Each row is where one point has got to under a steady rotation. How many ticks took it there?
The counts run from 0 to 860.
[120 103  97 109 113 117 142  94 119  99 142 118 174 140 140 140 107 123
  98 114 121 108 145  94 167 111 134 149 146  95 148 113 107 136 113  80
 113 166 104 102 111 127 142 135  96 110 149 129 158 143 137  75 109 147
  98 148 115 129  46 163 153 144 133 155 106 104  94 157 142 130 120 128
  90  56 133 111 118 172 105  70 138  59 122 133 143 126 146  76 110] -> 719
[ 98  97  99 108  91 109 155 129 103  75  98 104 169 141 144 151 112 155
  89  94 151 135 167 125 141 107 168 155 105  77 116  90 116 158  91  71
 132 175 169 117 113 135 134 146 129 159 130 121 158 137 166 110 137 147
 122 156 115 119  63 126 132 137 140 162  94 102 124 114 152 154  94 123
 111 107 169  88 143 119 147 133 134  64 131 121 120 119 145 119 109] -> 226
[148 112  85 114  78 101 184 109  93 111 117 103 167 127 133 136 128 190
  95 116 147  90 136 131 129 112 135 107 116 111 126 137 140 119  75  90
 147 173 153 116 101 164 113 136 124 145 135 109 162 147 166  98 102 116
 128 151 115  91  60  98 126 125 124 141 138  85 134 116 163 159 109 145
  92  97 157  85 146 111 113  94 131  88 144 142 148 110 123 102 103] -> 16
[122 119  93 137  92 109 165 120 128  90 135 138 132 163 128 135  83 147
  77  86 140 133 166  94 134 112 142 148 139  99 123 100 113 132 119  82
 126 139 171 121 120 145 121 128 106 151 123 140 151 123 159  73 108 143
  77 130  88 105  69 125 143 141 130 166  77 156  77 133 150 129 131  97
 126  87 135 108 147 177 139 149 140  67 126 121 124 132 162  92 117] -> 278
[133 108  94  99 113 103 160 104  98 105 118 134 173 122 141 124 105 133
  73 120 145 113 159 134 151 105 149 147 104  62 114 127 119 163  83  89
 152 180 138 105 126 123 135 150 104 130 155 140 128 135 152  91 137 139
 121 169 132 100  53 138 145 112 145 146 127  96 143 118 162 150  75 127
 102  96 141  88 129 158 162 153 145  92 142 115 125 120 123  71 104] -> 611
[131 131 111 101  97 101 156 139 107 103 117 146 183 119 109 108  93 112
  76  74 167 123 146 116 141  96 149 164 114  67 124 123 129 132 111 104
 129 161 150 111 123 139 151 126 126 159 161 137 132 151 149  75 131 121
 116 173 131  93  53 151 141 145 142 146 108 141 105 136 151 145  89 103
 103  70 112 113 116 162 162 156 145 106 137  95 148 124 135  95  99] -> 3
[106 135  98 117  78 114 148 128 104 105 139 130 148 136 114  98  94 155
  65  98 173 107 128 142 101 101 131 129 110  97 129  93 117 132 108  72
 133 148 185 112 138 135 116 138 126 175 149 139 164 168 184 105 140 122
 112 150 116 103  54 138 116 130 125 169  84 149  91 114 133 171 110 102
 106 104 116 101 137 159 137 138 151  99 138  94 133 128 136  95  93] -> 566
[125 132  85 117 117 109 165 105  88  76 104 105 166 104 134 121  78 144
  64 108 158 123 153 119 153 117 131 111 133  63 104 110 113 127  85  92
 151 159 135 117 120 144 126 151  79 154 132 143 140 163 140  82 114 118
 133 134 119  97  52 135 131 138 115 127 111 113 131 136 151 168  80 126
 116  74 149  73 142 132 149 169 160  96 137 102 162 123 142 113  96] -> 306
[128 109 110 110  66 107 172  94 104 108 128  99 177 127 128 149  95 159
  79 112 140 114 168 102 172 115 168 132 149 110 112 137 132 126  80  95
 162 212 157 133 104 155 140 122 118 145 130 108 151 133 151 105 121 122
 108 136  84 100  63 114 145 153 153 153 120 103 126 111 156 141 127 123
  94  84 147 100 133 112 134 128 114  62 136 154 128 124 142 105 122] -> 228
[108 121 119 115  89 101 145  94 113 101 114 107 174  94 124 131 119 161
  88 100 144  83 140 125 135 133 128 111 136  86 125 112 122 138  63  85
 157 175 129 103 109 148 114 143 108 143 151 124 175 140 110  95 131 118
 135 138 102  93  30 140 134 156 130 135 121  96 105 122 153 169  90 147
 104  95 125  74 122 120 137 109 143 106 134 147 147 124 121 115 126] -> 159
[115 121  84 136  78 133 161  86  99 138 148 118 178 121 147 121 142 134
 104  82 145  95 144  96 155  96 166 142 155 109 123 115 140 126  96  93
 157 175 147 111  89 140 128 147 106 115 140 120 159 159 149  93 119 136
 101 176 136 130  53 143 136 147 113 148 127 107 153 138 127 172 117 131
  91  69 124 105 126 166 122 130 145  88 121 134 158 121 121  63 119] -> 469
[151 120  87 119 136 117 161 123 105  78 103 121 157 145 155 137  82 132
  84 100 140 134 152 103 162 119 116 168 126  81 126  83  97 115 111 108
 141 118 127  94 127 133 129 152 127 150 105 142 167 117 187  76 101 114
 103 129 121  98  53 156 163 133 136 163  93 113  97 150 163 119 112 133
 127  89 150  86 158 155 159 124 149  89 125 119 158 121 138  85 111] -> 735
[104 126 100 135  82 116 152 103 119 105 125 119 158 126 105 115  92 163
  58  95 147 101 122 104 131 124 127 127 163 125 102 139 123 128 102  78
 145 162 168 143 131 132  99 114  72 155 122 147 173 149 169 104 120 132
 116 127  89 126  75 118 143 151 109 158  96 159  85 129 130 166 130 108
 103  76 120  96 140 142 137 119 153  80 137 118 142 121 139  77 116] -> 103
[139 131  82 108  88 101 165 139 128 112 115 176 131 160 139 115  77 154
  75  88 143  97 140 125 120 122 143 156 117 109 118 109 110 125 127 102
 137 140 159 108 129 127 109 121 126 134 120 126 157 133 202  73  98 135
  87 149 119  90  78 116 156 138 119 170 112 139  98 117 176 119 132  98
  94 117 130 119 151 166 124 121 126  86 149 124 133 124 133  62 106] -> 633
[124 141  70 123  92 114 139  97  93 102 139 133 166 149 134 122  72 140
  69  91 167 138 171 105 123 131 135 141 104  99 106 112  91 138  89  90
 168 155 186 129 115 126 115 146  94 161 128 148 148 145 168 103 135 137
  93 133 111 117  52 122 130 120 124 163  89 139 119 140 142 157 107 135
 103 106 140  83 146 154 151 162 164 109 110  96 139 123 141  92 107] -> 740
[118 130  94 119  83 116 155 134 112  88 116 148 149 151 129 127  68 128
  92  86 167 109 159  86 125 114 150 165 122  94 118  67  97 130 128 100
 145 120 161 105 120 147 131 140 120 166 135 116 186 154 170  73 120 109
  85 137  94  92  72 157 144 166 120 169  94 143  88 128 148 131 131 107
 116 123 119 120 142 163 138 118 138 102 155 122 142 148 142 124 106] -> 135
[118 110 134 115  77 103 178 146 113 114 123 130 175 118  90 102 108 130
  84  59 153  94 127 115 123  96 144 143 124 101 118 126 155 123 119 100
 119 149 161 117 115 163 137 104 123 152 157 119 156 156 168  79 104 124
 125 180 102  92  79 152 141 163 125 149 110 156  95 133 136 144 104  96
 108  64 104 123 123 152 151 120 140  95 148 131 141 118 133  93 112] -> 391
[150 123  77 128  89 109 176 113  83 128 139 110 175 131 147 117 124 125
 113  84 130 126 146 109 148  96 143 151 103 110 118 142 139 100  92 103
 141 149 169 121  93 159 142 130 138 144 128 137 154 139 170  89  86 129
 105 171 111 120  51 118 152 124 137 151 104 124 117 150 150 135 117 137
  99  47 144  90 150 145 150 128 130 116  99 126 167 110 127  81 117] -> 145
[141 125 100 134  87 110 185 100 108 103 127 123 139  99 122 137  96 160
  81  79 140 121 146 106 156 125 145 120 178 100 101 144 135 111  82 121
 159 177 142 135 116 165 121 131 103 126 110 135 145 118 151  85  89 116
 113 139  87  97  53 112 155 151 108 143 113 125 131 120 155 145 109 118
 113  62 135  90 139 136 157 167 135  85 131 137 162 113 152  91 127] -> 839
[140 117 119 123  71 111 170 143 130  86 117 167 167 166 106 140 100 156
  74  55 166 116 154 121 132 115 121 143 139 123 116  94 145 136  84  92
 157 142 172 102 111 164 115 131 129 140 128 122 149 140 199  96 126 124
 107 146 120  80  67 132 138 152 141 173 109 130 115 115 141 119 119 105
 106  87 150 119 137 140 146 168 128 121 136 148 120 108 138  87 126] -> 244
[134 110  70 125  74 126 163 109  99 104 131 134 140 142 157 135 120 157
  74 113 157 108 146 139 129 123 140 156 123 116 145  83 123 136 100  87
 167 166 160  98 102 141 138 161 134 144 138 108 155 143 180 108 142 113
  85 158 142 108  52 122 134 136 129 188 123 118 132 103 161 166 123 116
 106 135 159 110 130 162 119 124 133  82 146 129 126 136 130  63 115] -> 117
[120 129  98 101  79 107 148 110 116  99 115 162 194 145  99 119  90 120
  72  71 169  86 131  96 133 145 117 133 147 136 116 118 129 126 114  70
 142 142 153 124 109 164 100  95  89 140 136 129 185 167 165  82 101 135
 110 133  98 101  71 147 143 161 120 156 126 151  89 142 136 126 121 129
  96  94 137 124 128 154 112 102 147 115 125 135 142 105 120  90 119] -> 315
[120 154  85  99 105  96 140 140  92  97  98 147 168 127 119 108  60 141
  88  84 164  96 145  96 135 117 156 125 109  89 115 103  99 123 108  88
 138 174 178 118 125 106 100 131  98 169 129 145 176 165 168  86 115 132
 118 136 107 113  64 128 117 128 119 159 108 113 110 130 167 162 125 129
  89  97 120  89 168 124 128 121 146 122 133 119 151 129 124 116  98] -> 385
[158 122  56 109  98 113 182 103  87 117 119 134 181 113 160 123 112 136
 115 109 162  91 151 113 139 115 150 126 101  84 123 112 105 134  84  98
 162 170 146 112  84 153 132 160 107 127 144 130 152 165 142  89 121 127
 102 158 146 105  47 120 129 113 112 157 132  87 143 126 173 166  97 144
 108 106 153  92 147 161 110 109 149 111 144 141 153 131 114  93 113] -> 755
[122 119  96  85 102 101 157 114 100 131 151 142 164 159 140 135  90 131
  86 106 130 111 161 126 155 119 144 128 116  92 162 117 128 121 103  90
 123 164 127  83 135 130 143 131 131 125 146 116 125 150 200  80  98 150
  95 157 131 124  52 151 124 118 161 155 105 105 117 152 148 107 121 125
  89  60 138  97 123 138 132 120 143  89 119 120 153 115 130  59  88] -> 255
[111 131  98 122 104 109 161 104 123  99 130 128 166 159 113 139  69 167
  79 100 134  83 146  89 147 143 124 102 146 108 118 115 118 133 118  81
 132 156 137 128 125 138  88 123  69 136 123 139 181 157 165  69  89 152
 100 123  97 131  67 147 141 139 107 162  89 127  95 149 131 127 132 123
  86  78 121 101 157 133 103  97 161  88 138 145 137 109 125  85 114] -> 28
[146 116 109 133 101 126 180 117 115 107 113 122 168 114 127 138 109 143
  93  76 145 117 149  83 175 122 141 118 169 104 111 106 162 113  80 124
 170 166 132  97 100 165 143 153 110 110 132 114 151 136 162  82  99 120
 105 162 106  89  50 139 146 159 120 147 139 103 136 133 142 139 125 119
  85  63 144 106 135 147 144 139 120  94 162 157 156 132 133  90 126] -> 164
[147 163  87 118  86 104 145 103 109 102 145 163 147 143 100 133  72 153
  72  99 155 104 152 114 134 128 118 107 139 118 137 117  97 113  84  93
 160 189 168 114 119 129  97 133  91 134 134 141 158 145 169 102 128 123
  92 118 111 101  41 121 114 137 118 165  95 125 114 127 150 154 127 124
  79  99 120  88 131 146 113 128 146 112 123 101 136 133 129  91 102] -> 563
[159 107  91 125  94 106 198 109 108  84 122 117 131 130 122 138 122 181
  76 127 165 115 142 151 112 103 118 113 112  85 132 107 123 124  83 106
 137 140 152 105 120 165 135 151 130 148 145 129 140 129 148  80 119  99
 121 145 116  65  50 123 130 136 121 151 111 116 105 109 156 169  93 107
 132 116 157  85 133 168 134 132 128  80 164 102 126 134 149 113  95] -> 196
[121 125  82 108  78 113 162 100  86 142 145 116 179 115 119 108  95 108
  78  90 154  96 144 116 140 123 144 126 114 106 116 143 138 123 102  99
 168 176 139 122 121 163 143 134  99 139 157 103 130 159 175  87 118 131
  95 179 111 103  57 149 122 128 126 145 121 145 134 122 137 150 115 124
  92  81 120 110 126 160 148 153 147 133 148 119 162 127 112  61 102] -> 5
[139 101 110 105  95 107 152  98 123  84 141 136 180 165 124 167 107 159
  72 122 136 130 170 125 139 114 129 157 128  97 147 104 106 144  79  73
 139 175 146 107 111 139 133 137 127 141 149 130 149 114 142  97 128 141
  93 130 117 108  46 127 140 135 164 165  94 105  90 130 158 132  93 122
 116 100 161 101 126 144 116 121 131  54 103 126 100 113 145  94 119] -> 48
[114  89  94 124  81  96 183 110 112  88 130 106 134 149 122 160 110 174
  79 124 134 113 178 131 124 116 148 143 122  79 127  98 110 148 110  89
 132 150 152 116 123 166 136 133 134 147 130 108 145 119 144  69 107 136
  94 144  80  89  68 126 144 159 139 160  91 140  85 102 150 141 104  93
 137 123 142 102 125 147 140 131 121  61 150 130 123 128 157 113 108] -> 584
[137 141  49 112 103  96 161  96  84 109  96 127 151 104 148 126  95 138
  76 107 130 103 141 115 149 149 127 139 150 112 103 122  89 111  99 108
 165 148 123 119 119 152 113 131  95 146 113 142 158 137 151  59  89 114
 116 128 104  88  53 131 153 153 109 131 129 116 131 136 182 147 107 129
 122 112 146  88 135 143 156 135 146  96 138 126 171 124 131  88 113] -> 378
[146 130  87 142  87 118 156  87 110  97 138 109 162 151 105 118  93 159
  80  99 142 126 143 109 138 123 100 129 114 121 123 134 102 127  78  80
 152 158 181 140 116 142 103 132 117 145 131 144 175 127 159 116 105 136
 102 131  91 134  49 111 149 116 129 166  84 147  90 132 138 145 119 144
 107  87 150  77 155 124 124 122 160  86  97 111 130 112 140  75 130] -> 352
[142 105 121 115 131 106 186 144 128  79  99 123 182 129 124 111 130 162
  77 100 127 113 107 146 139  95 113 153 124  83 141 122 131 128  93  94
 105 158 136 103 131 137 120 122 135 138 139 155 163 119 153 102 113 127
 126 162 146 121  51 136 155 137 130 162 103 119  85 133 165 143  80 138
 100  69 149  98 134 145 132  89 136  67 124 122 126 104 138  63 126] -> 784
[142 112 110 124 102 109 179 117 122  99 121 124 183 138 117 122 132 152
  84  87 119 107 113 121 154 110 112 147 146 119 140 130 136 116  90  83
 122 164 126 110 118 158 126 110 132 140 125 142 178 124 171 101  97 131
 118 162 123 129  60 134 155 138 131 165 111 125  85 146 158 132 117 139
  97  49 144 104 131 143 114  67 134  62 104 126 145  89 139  46 127] -> 783
[150 100  84 123  85 130 189 102 112  87 129 128 170 157 138 134 103 135
  83 115 147 108 132 115 148 116 137 144 140 135 137 115 122 124 120  71
 142 161 154 130 102 162 142 108 110 144 126 117 165 140 175 107 124 118
  94 151 120 109  89 118 150 157 135 171 115 132  96 120 159 145 133 113
 106  91 177 138 133 165  93  82 119  37 142 125 121 119 148  71 114] -> 119
[144 139  77 129  86 105 168 119 110 101 134 121 154 123 102 115  71 118
  90  81 156  93 147 100 139 147 127 114 129 124 113 114 107 110 108  87
 175 163 168 132 110 168 125 125 111 154 126  99 180 160 167  93  98 106
  85 133  88 105  66 133 128 159 115 187 111 161  97 123 135 151 135 139
 121 123 129 116 149 132 120 104 143 117 159 157 158 131 124  89 128] -> 137
[163 124 107 110  96  78 174 141 103  80 117 122 178 135  95 108 100 123
 111  64 141 115 145 121 136 119 108 155  96  88 129 131 118 110  95 100
 135 148 152 114 107 165 138 120 149 145 141 128 156 128 166  93  86 121
 115 167 108  97  61 143 150 152 119 158 107 141  75 135 147 123 103 132
 114  75 134 103 130 133 143  99 127 108 119 143 148 108 139  97 121] -> 142
[139 115  95 130 110 126 138 117 114  92 126 153 179 131 137 111 120 131
  84  82 161 120 130 119 128 100 117 153 110  81 138 104 118 149  87  90
 148 140 148  89  99 121 137 162 108 136 151 149 160 144 144 103 146 131
 105 170 155 109  40 156 143 126 120 167 117 106 115 142 144 167  99 125
  94  90 147  95 125 190 122 116 156  93 128 103 126 131 133  62 110] -> 113
[100  99 109  81  88  92 170 128 125 109 111 108 172 141 132 148 103 144
  87 114 132  70 167 117 146 126 174 158 117  78 133 114 105 154 109  74
 133 181 134 108 143 129 127 123 121 147 148 104 157 134 147  84 117 143
 104 153 100 111  61 136 147 150 150 184 111 119 106 117 171 132 102 128
 129 120 134 110 137 132 138  93 141  74 156 159 119 124 116  93 124] -> 154
